In the rows, 128 means zero.
One turn sends every row of this set to another row. A few are shown first. Where does it send the rows asked after them?
q49: [168 132 171 152 126 125 117 117 123 123 146 158 144 137 106 131]
q805: [133 152 129 126 142 122 114 111 158 128 157 155 136 141 105 120]
q993: [157  99 148 143 103 128 110 129 128 117 134  97  97  93 125 142]
q201: [145 128 126 125 132 120 159 120  99 136 140 127  80 126 107 140]
q569: [144 118 130 115  77 142 119 111 119 104  83 116 121 108 131 126]
q652: [159  87 135 140 134 127 102 109 113 161 139 104 102 133 113 143]
q886: [120 102 131 131 120 110  93 120 109  80  89 129 119 144 132 140]
q489: [158 116 107 130  94 112 141 109 128 156 116 163 146 129 124 147]
q111: [140 127 171 129 107 136 119  93 144 100 108 103 122 105 131 117]
q287: [148 106 124 112 140 146 114 155 118 148 126  90 142 140 107 138]
q889: [152  85 148 147 148 134 142 118 114 125 143 147 157 146 150 101]
q512: [112 119  98 134 118 155 121 108 126  98 122 126 135 100 164 131]
q380: [112 101 129 131 135 112  95  92 145  98 104 134 133 127 148 114]
q870: [131 101 145 114 136 148 123  90 117 153 146 147  85 152 139 135]
q797: [154  84 157  96 123 129 138 125 150 105 149 136  97 157 125 123]
q307: [157 118 121 110 157 143 124 170 129 132 100 149 132 129 132 125]
q401: [138 110 132 114 131 134 119 125 141 113  62 158 127 143 136 138]
q399: [166 130 113 151  94 148 124 115 145 109 112 124  97 114 149 102]
q641: [132 126 116 104  99 101 131 145 110 124 142 160 122 140 116 155]
q507: [118 126 139 149 133 154 123 120 113  78 132 110 119 119 145 153]
q316: [155  89 105 144 132 141 136 112  96 140 114 128 146 164 118 150]
q2: [123  91 172 113 129 138  88  93 125 123 113 153 117 132 130 136]
q866: [154 120  99 132 106 139 128 109 171 137 153 139 151 139 129 132]
q433: [177 112 123 139 127 124 139 147 129 126 114 149 113 142 161  87]
q941: [161 111 147 132  94 129 122 151 120 100 167 142 134 151 118 152]
q239: [152 138 111 122 143 137 131 131 118 139 138 142 120  98 113  86]
q961: [141 117 136 115 113 146 150 113 124 131 146 135 108 170 163  93]
q16: [ 99 132 121 134 124 148 118 101 107 111 148 122 135 150 153 102]
q960: [105 118 117 128 137 125 136 151 111 111 120  95 147 136 140 145]
q669: [163  95 100  93 121 155 109 130 152 123 120 135 122 149 103 116]

q886 turns into q507
q239 turns into q669
And these:
q993 turns into q2
q489 turns into q641
q307 turns into q287

One turn sends every row of this set to another row. A few are shown first. Where does it send the rows asked after them?
q446: [ 66  93 167 118 110 153 137  93 144 138 166 139 131 132 124  81 117 155
 104 175 112  96 122 125 117 115 138  78  91  76 130 120]
q774: [104 125 163 106  96 126 138  99 106 151 154 133 126 137 131  91 110 144
 107 172 118  90 129 120 108 103 142  63 108  55 121  98]
q70: [137 138 192 180  71 142 133 119 139 118 183 145 120 109 137  92  67 124
 128 132 169  84 102 104  96 133 130 142  91 124 128 105]
q470: [137 102 170 131  78 125 101  98 155 118 191 109 123 125 169  76  72 119
 135 137 160 164 145 101  99 147 155 121 138  93 118  96]
q600: [105 146 172 143  75 147 143 135 138 113 166 134 146  99 140  90 119 123
 152 124 148 123 103  72 119 146 116 164 127  94 124  97]
q757: [146 117 203 176  82 147 131 113 164 118 178 137 126 117 131  80  58 134
 115 131 159  71 128 112  95 128 126 122  92 118 125 118]
q851: [100 139 172 130  98 118 147 132 136 130 140 122 166 111 128  84 113 115
 147 129 161 125  98  80 116 143 144 158 124  90 118 109]
q923: [141 121 187 179  69 156 130 113 149 114 189 147 110 116 125  88  72 118
 132 123 168  69 130 102 124 135 132 143 108 121 124 107]
q166: [109 114 167 129 124 123 132  97  90 133 171 138 132 159 141  92 134 138
 103 174 118 116 152 111 101  98 142  70 115  75 104 128]
q766: [ 99 145 176 152  86 136 144 123 124 119 157 140 142  97 138  85 101 118
 160 127 161 112  85  83 117 150 139 161 114 103 121 105]
q25: [114 129 161 143  85 135 138 125 125 114 165 133 136 117 122  84 107 107
 154 119 172 119 102  72 132 148 149 167 122  93 117  92]
q997: [ 92  97 168 110 131 139 131  94 126 135 160 142 116 154 134  85 121 150
 111 183 115 128 168 101 100 106 148  87 104  76  98 121]
q210: [145 114 161 140  76 146 108 105 147  90 192 120 118 114 169  79  92 119
 150 133 149 156 132  80 100 138 129 141 129 100 117  86]
q101: [134 136 167 161  89 151 128 103 135 119 179 148 119 136 162 119  96 138
 173 162 137 120 156 100 129 138 132 160 149 141 134 113]
q438: [107 112 162 121 114 131 125  76 108 130 158 132 122 123 158  74 116 127
 114 167 117  97 147 129 115  98 144  50 131  83 103 128]
q574: [153 129 178 163  70 154 127 117 157 102 187 138 116 107 140  90  77 119
 121 131 162  86 113 102  95 120 108 138 101 126 130  91]
q73: [100 114 162 111 103 123 124  87 139 158 151 135 108 123 145  83 110 127
 102 179 122 111 174 132 112  97 153  69 133  95 104 117]
q716: [108 117 164 109 110 115 142 106 124 149 131 135 121 132 118  78 113 131
  96 172 133  99 136 114  92  89 153  84  85  74  99 101]
q292: [139 142 165 161  85 156 130 117 148 112 183 145 126 126 153 114 113 127
 151 150 135 110 154  98 125 127 106 158 152 146 131 110]
q973: [ 97  99 161 146  91 123 125  83 126 136 156 130 130 121 152  70 131 133
 108 168 102 110 159 138 120  99 154  65 121  93 112 140]
q97: [106  91 151 135 125 122 128  88 116 119 158 131 137 152 141  79 140 134
 106 177 113 127 143 121 105  91 152  86  96  95 108 130]
q146: [131 127 171 146 118 153 137 110 153 124 165 141 140 152 143 117 101 144
 161 167 135 103 168 104 131 130 126 155 149 143 134 125]
q671: [146 108 161 148  65 136 107 101 142 110 201 123 105 124 152  82  75 106
 141 127 171 139 140  94 118 144 156 139 135 103 118  85]
q170: [126 124 164 155 100 161 133 111 136 113 181 149 122 142 135 110 106 127
 169 146 149 105 155  86 146 142 135 168 148 132 127 114]
q566: [133 114 165 145  86 138 105  92 139 106 202 127 108 127 174  91  76 120
 155 145 162 159 134  96 105 147 146 140 136 116 122  95]
q302: [ 75 114 175 112 125 144 134  95 118 144 178 144 121 137 129  90 112 140
  94 170 130  86 121 122 107 112 130  60 113  76 116 123]
q138: [ 68 114 188 128 114 139 139 102 137 151 154 147 120 114 126  72 116 138
  93 162 124  91 147 115 108 113 139  74 104  79  98 139]
q784: [ 93 111 151 113  85 119 136 103 135 156 155 129 129 137 122  91 118 139
  90 178 121 104 122 139 109 100 153  76  95  77 133  96]

q757 turns into q146
q101 turns into q766
And these:
q923 turns into q170
q716 turns into q73
q97 turns into q784
q292 turns into q600
q166 turns into q774

One turn sends every row of this set to another row. A few are shown first. Where does it send the rows asked after them?
q529: [ 78 108 134  77 118 139 166 142 151 163 113 171 126 144 134 136 121  95
 146 131 136 138 152 147 121 150 143 142 124 113 138 105 112  92 126 132
 116 114  82 107 126 125  94]
q229: [142 121 170  91 131 148 134 141 145 142 114  95 103 140 141 147 166 151
 116 142 101 124 136 106 115 122 138 144 152 166 129 102 145 118 134 115
  96 117 113 114 150 104 123]
q266: [143 121 150 107 161 133 127 132 129 124 141 127 141 148 122 113 154 121
 145 118 132 139 138 141 142 118  98 121 104 170 124 138 127 163 133 146
 137 159 103 114 131 122 129]
q36: [134 126 131 109 142 125 133 130 140 178 126 177 122 135 136 137 113 158
 120  91 114 115 140  99  82 138 102 176 143 154 105 107 130 137 158 148
 126 162  92 137 152 117  98]
q416: [138 147 106  80 119 154 115  97  98 135 128 136 134 118 145 108 108 125
 143  95 122  97 119 137 107 130 106 112 148 136  81  93 152 139 132 111
 151 128  85 108 165 106 122]
q68: [ 99 132  96 104 124 119 142 132 139 116  99  89 141 136 113 137 105  94
 161 124 116 138 142 126 136 113 109 171 132 137 100 117 129  99  97 103
 117 115 129 128 125 146 100]
q653: [148 104 144 114 130 116 151 135 123 158 136 154 114 170 128 126 114 126
 131  81 119 127 122 112  98 155 156 160 122 132 126 108 131 105 149 126
 179 171 110 104 146 108 122]
q206: [112 151 154 133  95 157 132 150 167 114 141 114 127 117 115 134 113 143
 150 128 139 101 119 139 123 131 107 179 111 118 132  74 169 133 162 124
 137 136  86 135 143 111 121]
q134: [113 125 155 101 116 145 139 129 132 122 126 123 122 126 130 151 147 111
 161 143  96 117 134 137 104 134 156 146  93 122  96 192 131  86 138 123
 129 135  90 125 136 117 115]
q232: [108 135 125 104  71 149 151 100 126 126 120 132 123 188 126 144 179 134
 146 123 124 154 125 131  95 167 148 153 134 122 103 117 141 141 127 144
 108 152 135 117 157 132 126]
q274: [124 117 100 115 144 160 125 129 143 132 131 141 122 137 119 143 115 127
 173 138 101 182 137  85  99 165 107 133 145 134 111 117 141 103 135 100
 126 197 116 119 142 133 109]
q896: [109 113  91  71 122 136 155 115 124 119  97 160 106 152 132 136 121 135
 155 121 104 138 130  99 100 168 118 112 161 120 124 122 148 149 149  94
 138 169 142 138 153 135 107]
q57: [ 86  88 146 114 131 130 155 126 157 159 127 141 137 102 137 166 114 100
 147 123 114 147 147 141 143 134 106 147 150 131 134 102 153 112 130 134
  99 170  74 118 137 103  98]
q879: [149 103 115 107  90 134 111 160 152 148 100 117 103 153 114 143 147 140
 153 122  89 121 161 136 109 158 152 120 144 177 115  87 132 116 127 141
 101 128 107 104 141 101 145]
q683: [116 110 142 108 101 165 118 151 148 127 150 155  97 110 114 143 106 139
 145 130 142 113 159 150 105 150 111 156 122 112  74 115 112 102 120 119
 108 136  83 113 129 173 156]
q927: [137 107 140  98  90 178 146  99 127 109 130 108 139  98 132 134  91 142
 141 101 144 106 133 119 125 146 119 177 149 134 129 111 161 129 125 114
 111 158  84 142 157 148 147]
q633: [125 112 133  90  78 168 123 157 117 122 111 140 114 130 134 147 125 146
 136 128 138  67 134 133 159 138 126 152 127 125 121 132 113 113 132 122
 160 144 122 152 124 127 137]
q118: [ 91 110  80 111 118 104 135 138 143 120 106 115 137 145 118 151 112 118
 158 124 111 117 136 151 134 100 101 159 171 119  87 104 155 117 107 119
 121 124 125 139 142 149 108]
q105: [151 124 139  98 108 131 131 130 132 139 134 144 126 141 119 153 147 129
 131 108 134 105 136 121 110 151 150 106 166 168 107  79 153 109 135  97
  66 113 108  93 133 124 116]
q443: [ 80 109 126  95 123 142 154 135 146 143  97 163 142 145 122 120 139 115
 113 116 112 114 165 150 153 135 149 142 154 118 149  84 137 119 136 137
 127 187 109 134 139 112 104]
q184: [137 131  78  95 122 138 111 124 128 144 158 111  84 120 121 111  86 121
 130 125  92 127 126 147  91 135 120 130 135 124  84  91 127 121 125 119
 140 150  89 117 140 107 156]
q747: [124 128 119 114 107 142 131 133 121 138 127 131 120 145 117 181 160 133
 136 128 125 148 139 117  98 138 109 141 152 109 105 127 121 165 141 135
  68 176 153 120 136 122 122]
q796: [123 138 111 110  76 164 135 133 136 143 153 141 141 159 134 176 155 107
 172 123 133 171 125  94 123 143 132 128 140 146 113 147 124 136 134 137
 101 125 130 123 130 120 122]
q785: [123 149 133  91 151 156 105 140 107 133 143 116 117 142 136 107 107 124
 124 133 100  97  91 125 107 123 106 127 132 155  88 129 109 115 121 127
 151 138  96 121 121 108 120]
q421: [116 111  89  96 106 138 101 135 164 107 141 138 136 109 121 158 107 120
 149 110  97 133 159 145 107 133 158 143 125 131  94 141 159 136 160 131
  86 171  90 151 134 120 138]
q691: [133 139 113  78 107 149 121 120 115 117 107 147 151 138 133 141 142 139
 143 115 146  82 132 134  95 131 168 153 141  81 113 127 153 113 155 114
  97 153  95 135 159 118  88]
q550: [118 132 133  94 112 104 133 138 150 157 158 176  81 124 166 128 110 121
 145  76 114 139 155  90 122 133 128 135 107 152 110 115 132 129 151 116
 139 145 107 112 139 122 117]
q786: [104 123 124  85 123 154 125 138 147 128 116 169 101 176 131 153 139 129
 164 147 125 154 116 101 103 181 101 133 142 129  79 127 134 115 142 109
 151 143  99 133 149 122  77]
q269: [104 136 111 115 126 131 136 138 144 104 101 114 143 167  99 123 125  94
 152 113 132 120 145 132 140 112 118 162 167 110  81 106 137 105  99 110
 130 118 108 126 157 147  93]
q897: [140 127  75  86 118 102 126 133 143 140 157 132  92 171 116 103 124 136
 139 130 146 125 125 148 113 140 127 145 114 142 139  96 120 153 130 148
  97 162  95 132 116 130 128]
q52: [107 141 150 123 106 136 166 150 154 118 144 148 121 112  94 139  97 126
 142 117 131  84 125 156  98 142 107 142 118 123 126 102 148 144 165 112
 119 105 105 126 116 145 140]
q750: [169 129 105 104 116 118 156  95 119 167 157 148 117 139 123 132 163 130
 158 132 165 125 133 146 127 125 103 132 124 123 116 108 153 131 132 124
 134 124  75 109 164 115 109]
q127: [121 158 126 147  92 157 147 161 142 132 122 139 144 109  99 113 116 141
 169 124 118  80 144 139 121 130 116 141 104 127 151  97 135 113 151 125
 143 138 117 121 126 129 140]

q134 turns into q421
q796 turns into q747
q653 turns into q550
And these:
q229 turns into q879
q274 turns into q896
q785 turns into q184
q683 turns into q927
q52 turns into q206
q897 turns into q750
q443 turns into q529
q269 turns into q68

One turn sends every row of this set to another row. A few are shown first. Where does it send the rows asked after them?
q88: [173 145  94 200 162 131  92 111  78 169 102 138 159 121 125 119 163 120
  94 119 109 165  99]
q107: [152 184 106 168 124  88  74  92  94 144 133 136 154 125  95  95 171 101
 166  88 147 162 154]
q770: [148 161 124 209 173 134  59 103 103 152 128 125 116 135  71 142 116  96
  90 111 146 138 162]
q953: [160 154 103 214 184 117  44 125  96 165 115 137 186 150 116 142 142 100
  89 111 148 123 160]
q916: [147 140 106 198 161 118  47 137  80 158 122 117 137 133 101 141 129  92
 112  77 142 142 183]
q965: [142 148  94 196 161 118  92  90 125 138  96 142 150 138  97 119 146 136
  98 142 165 139  92]
q561: [112 159 115 184 117 121  80 104 104 153 151 126 197 133 113 102 179  85
 129 108 162 142 119]
q479: [142 139  99 180 155 157  63 123  86 167 127 127 150 143  87 144 114 103
 121  93 141 147 183]
q643: [138 143 108 212 152 132  72  81  86 143 115 142 139 111  85 135 156 117
  93 140 132 166  94]
q505: [161 159 106 141 113  90  99 127  93 153 124 137 175 119 128 119 139  75
  85 138 159 127 129]
q312: [126 149 109 200 178 103  70 108 138 131 102 120 132 142  84 120 121 111
 101  95 170 121 148]
q621: [154 159 102 152 115  82  86 116  88 128 131 122 151 151  99  95 172 119
 141  96 149 159 168]
q435: [148 144 107 205 166 110  79  76  82 146 113 141 116 103  87 115 158 123
  96 127 123 175 110]
q918: [135 158 108 174 108 132  78 122 101 132 148 109 176 163  91  99 179  96
 127 105 163 142 140]
q862: [150 127  81 191 147 134  85 106  65 176 119 136 136 106 133 112 164 107
  91 131 133 171 108]
q915: [148 165 108 155 134  73 102  94  96 156 129 141 168 125 112  85 165 121
 149  93 131 164 153]
q860: [132 144  80 184 156 125  79  92  82 152 101 157 185 147 122 130 140 131
 110 129 113 181 136]
q5: [132 178 110 180 114 131  65  96 102 148 148 128 177 133  90 106 174  83
 158 102 163 147 135]
q320: [114 137  86 215 174 115  61 100  87 157 125 122 146 130 138  90 173  94
  87 104 129 173 136]
q172: [155 179 114 165 110  75  82 123  93 166 126 145 174 137 141 137 132  91
 114 130 173 132 153]
q225: [147 152 115 192 157 118  56 101  88 149 120 138 115 124  76 156 105 105
  97 122 152 146 170]
q473: [157 184 120 173 148 125 112 110 125 187 156 122 151 150 125  80 145  86
 106 111 154 133 161]
q442: [115 137  94 171 159 111  74  94 123 137 105 136 131 135  82 130 105 119
 112 119 181 132 158]
q499: [170 205 116 168 139 118 109 100 123 178 137 131 147 126 127  92 136  67
 104 119 143 140 135]
q15: [136 137  85 193 165  92  88  86 114 144 103 134 112 120 109  94 154 129
  95 134 174 147 108]
q933: [149 135  78 172 180 126  63  98  82 188 135 147 141 132 114 108 128 111
 102 127 154 147 195]
q345: [162 195 107 162 114  93  89 107 100 170 125 143 155 116 140 123 129  63
 108 135 162 139 132]
q455: [172 166 113 149 145 111 122 121 118 162 138 120 157 131 120  78 151  76
  83 114 137 131 138]

q107 turns into q345
q88 turns into q916
And these:
q473 turns into q915
q312 turns into q15
q621 turns into q505
q770 turns into q435
q860 turns into q953

